In the rows, 128 means zero.
T: several groups of rows, each row roughly a mix of its group's hidden directions; some rows fit no group:
T (158 x 11):
[[137 119 133 123 124 171 100 154 189 144 120]
 [107  94 121 135 138  69 135 157 110 158 114]
 [137 103  85 148 147 142 180 120 155 138 105]
 [145 112 136 119 100 151 112 162  68 110 147]
 [116  85 121 136 151 169 112 152 110  82 125]
 [123 172 148 129 117  71 139 108  90 130 132]
 [119  73 139 117 139 133 151 175 152 106 108]
 [113 114  99 152 133 100 189 100 126 115 143]
 [107 134 129 108 120 134 100 194 163 137 120]
 [134 122 139 141 147 150 196 126 159 122 101]
 [140  76  91 123 139 158 142 134 161 139  99]
 [127 171 191 120 128 105 116 112 146 112 140]
 [120 101 114 175 148 176 115 119 104 124  99]
 [152  62  99 119 130 147 136 149 155 140 131]
 [109 112  57 118 143  94 125 113 114 133 122]
 [134  80 105 113 127 173 131 142 143 144  85]
 [ 87  97 107 130 124 140 137  76 101 135 101]
 [110 153 141 122 125  73 161  90 112 131 104]
 [153  81 129 112 118 181 142  92 124 128 138]
 [122 141  97 103 105 172 104  77 124 112 132]
 [104 143  84 139 160  84 142 129 142  91 133]
 [134 100 111  90  99 172 137 150 124 146  90]
 [141 191 153 133  94 100 123 118 140 129 102]
 [ 93  73 169 102 143 104 136 124 130 137 120]
 [ 80 107 115 173 143 108 106 155 104 128 142]
 [129 101  70 154 121 159 156 110 141 125 149]
 [120 190 148 119 112  94 135 109 112 117 159]
 [172 104 126 108  82 133 114 137 159 102 103]
 [ 84 138 110 144 160  73 121 142 136 108 144]
 [139  93 109  78 108 117 145 157 159 146 148]
 [128 115  90 132 125 124 162  72  99 150 112]
 [ 84 150 165 124 151  87  94 145 129 130 120]
 [144  94  64 129 128 128 161 135 140 110 151]
 [110 143 145 100  98 130 108 166  72 118 127]
 [157 175 181 131 119 102 140 157 131 128 135]
 [122 159 165 141 156 116 124 136  86 103 169]
 [ 93 118  98 138 115 114 115  99  66 130 117]
 [138 105 139  93 103 140 151 167 176 144 110]
 [139 152 159 106 108 135  67 110 100 120 139]
 [106  82  92 134 145  77 131 136 125 142 105]
 [151 120 155 105  94 105 114 169 161 104 105]
 [151  88  78 113 101 147 152 157 134 130 112]
 [141 132  81 139 115  72 120 130 138 109 164]
 [105 170 132 119 136  82 104 175 135 130 138]
 [137 121  93 118  99 153 123  95 103 177 105]
 [111 142 185 139 152 136 138 139 115 122  77]
 [169 110  95 118 141 173 166 118 153 120 133]
 [136  65 114 116 128 145 118 169 145 144 105]
 [142 104  68  91 127 119 118 117 122 156 100]
 [110 143 104 146 119  82 133 125  82 167 146]
 [164  98 100 150 146 166 152 122 155 104 148]
 [ 85 115 117 108 148 113 132 158 170  87 119]
 [118 148 163 180 118  90 125 162 105 128 127]
 [160 139 132 188 160 127 126  94 139 106 122]
 [148 172 155 140 102 109 125 124  87 108 164]
 [126  98 165 102 126 141 102 187 138 118 138]
 [117  81 134 133 164 181 117 141 102 128 141]
 [132  98 177 115 136 166 115 169 130 122 101]
 [ 97 147 173  87 114 115  99 154 106 142 128]
 [114 170 181 152 149 120 123 155 124 108 152]
 [167 154 145 129 146 162 128 150 170  96 146]
 [141  90  97 122 152 172 120 118 132 123 175]
 [147 160 130 120  81 164  89 111 130 142 155]
 [132 138 132 123  99 145 136 119 123 195  89]
 [125 112 120 110 112 126 138  73  72 143 115]
 [112 170 166 151 134  87 149 142  98 110 126]
 [140 132 117 173 141 158  97  96  87 105 136]
 [145 113 107  83  91 165 148 144 129 142  95]
 [118  79 105 100 150 168 126 131 111 112 162]
 [147 119  68 146 152  90 138 119 120 141 157]
 [155 157 115 122  96  79 108 131  90 130 154]
 [148  90 117 119 135 179 101 144 165 111 146]
 [138 155 116 124 149 131 159  83 127  80 158]
 [110 172 153  94 111 110 120 133  88 111 158]
 [173 157 155 108 135 172 138 139 163 123 114]
 [152 101 156 132 146 129 117 182 168 129 105]
 [100 168 151 145 154  89 111 158 128  97 135]
 [112  91 116 126 156 176  93 152 143 100 121]
 [145 115  84 147 122 132 152  79  95 156 130]
 [126 107  63 139 138 117 158  91 128 131 147]
 [122 139 147  73 108 130  92 105 115 140  89]
 [122  87  87  92 116 116 138 176 132 123 140]
 [175 143 109 115 128 181 131 131 164 142 109]
 [158  78 101 100 116 166 144 141 146 138 115]
 [148 107 102 150 106 140 111  94  83 149 160]
 [152 144 110  97 103  65 107 124 140 129 146]
 [ 97 145 158 105 111  80 111 158 121 144 157]
 [139 185 121 135  98  88 103 101 124 123 143]
 [111 106 111 112 115 137 143  99 139 161  66]
 [129 110 100 133 179 120 129 127 169 104  90]
 [148 101 115 107 124 175 114 172 165 121 141]
 [ 95 130  93 155 135  90 142  84 101 119 137]
 [150  76  80 115 116 145 151 102 107 128 130]
 [110 133 174  87 112  99 102 161 125 148 142]
 [158 155 149 115  71 112  97 133 148 147 115]
 [ 62 105 127 116 163 118 102 150 131 135 124]
 [164 157 165 139 110 145 126 160 110 169 146]
 [128 134 117 142 142  97 155 117  69 107 166]
 [177  95 117  85 107 154 127 108 144 145 118]
 [ 96 152 129 149 131  75 163 155 151 113 129]
 [115  99 139 117 123  98  69 158 131 142  99]
 [128 123  82 120 121 102 165  72 135 127 114]
 [131  80 128 161 156 172 131 160 121 108 122]
 [161  94 104  99 113 143 120 104 178 120 144]
 [135 148 100 131 101 112 181  83 110 141 128]
 [117 140 178 152 149 126 150 141 103  80 144]
 [ 96 152 147 142 156  86 127 154 118  84 114]
 [107 125 112 165 160 177 143 133 113 155 158]
 [148 167 140 117 110  93 121  95 104 151 168]
 [128 189 135 133 103 112 103 140 134 153 168]
 [135  81  93 147 137 139 173 128 147 108 101]
 [118  92 116 102 102 179 126 151 107 150 103]
 [165 156 172 126 134 103 168 132 134 111 159]
 [108 125 100 159 145 101 173 120  88 114 152]
 [103 118 174 129 149 104 148 149 157 108  87]
 [124 107  99 115 116 118 138  70  80 140 132]
 [ 93 110 134 145 131  77 107 165 130 150 100]
 [100 158 159 163 128 127 162 151 145 156  96]
 [111  68  93 130 128 120 165 111 109 144 119]
 [155 133 168  91 133 164 131 159 155 103 138]
 [133 157 177 136 139  77 112 121 157 141 143]
 [124  79 121 117 135 138 114 183 167 122 118]
 [163 123 100 123 114 177 130  82 126 147 110]
 [143 115 116 180 160 167 126  94 114 107 122]
 [ 93 130 103 135 111 104 133 113 107 178  88]
 [110 148 113 178 160 144 130  86 106 103 132]
 [115  87 156 123 152 189 133 145 119 132 110]
 [133 142  86 137 129 129 156  63 107 135 123]
 [148 114  86  96 140  99 136 149 165 128  92]
 [124 172  99 154 140  94 128  87 103 140 148]
 [125 197 137 148 130 122 119 105 110 163 139]
 [163 121  93 124  80 113 136 106 160 103 109]
 [185 120 154 164 136 141 132  88 109 128 131]
 [130 182 122 165 132 144 101 150 168 116 138]
 [149 177  86 133 143 135 164 104 130 121 156]
 [159 142 135 142  86 110 124 168 169 104 111]
 [117 186 133 103  83  99 146 129 112 132 129]
 [102 169 148 148 134 102 142 107  79 149 143]
 [144  88 122 134  98 183 137 121 106 143 158]
 [151  99 122  91 149 119 134  92 104  84 150]
 [154  75 109 138 167  84 130 127 133 113 121]
 [171  76  99 144 133 170 120 135 127 119 122]
 [ 98  80 148 103 126 155 107 146 130 171 137]
 [131 165 173 118 103 140 114 116  80 126 154]
 [ 89 143  99 130 147  65 140 118 123 132 107]
 [105 137 149 177 147 134  98 130 114 132  76]
 [131 124 108 155 138 189 111 103 101 142 156]
 [143  91  81 103 127 129 164  94 143 146 115]
 [141 149 175 119 107 125 128 131 189 128 106]
 [178 123 155  79 131 133 139  91 116 129 145]
 [ 89 126  80 163 121 116 121 102 138 136 166]
 [154  91  86  98 119  91 121  97 128 107 128]
 [137 154 178  80 112 122 107 139 133 156 108]
 [ 94  84  87 146 133  98 121 147 139 147 100]
 [156 135  87 108  97 123 137  71 137 143 120]
 [149  89  60 109 114 116 129 119 113 127 124]
 [149 147 119 108 103 132 158  81  94 122 165]
 [157  80 139 111 129 185 111 130 122 129 106]]
one row of each group, then the others: which group is each in?
[122 162  98 160 156 101 130  91  96 141 148] : S
[120 112  93 153  95 115 144 103  72 129 142] : R
[ 99  84  87 131 137 112 154 138 145 146  91] : C
[ 89  96  94 150 166 100 128 135 154 128 151] : B

[ 89 132 133 145 124  75 137 100  83 137 130] : C
[117 109 140  86 123  90 120 166 167 154 128] : B
[145 162 189 118 102 103 118 136 142 107 111] : R
[128  85 107  82 103 152 144  91 145 125 117] : S
[153  67 123 112 140 136 150 150 146 120  90] : S
[144  82  70 116 125 142 113 119 146 112 153] : R
[168 114 115  98 104 101 142 144 167 115  91] : R
[130 118 133 152 128 132 122 183 166  79 130] : R
[116 140 126 115 114 123 117 102 195 164 109] : R
[160 173 135 119  96 127 126  87 133 148  92] : S
[112 170 152 140 134  70 143 113 124 104 149] : R
[115 181 164 132 115  95  93 149 145 130 116] : R
[161 124 130 171 138  78 131 132 173 132 134] : B
[121 125 117  85 162 113 149 151 169  89 119] : C
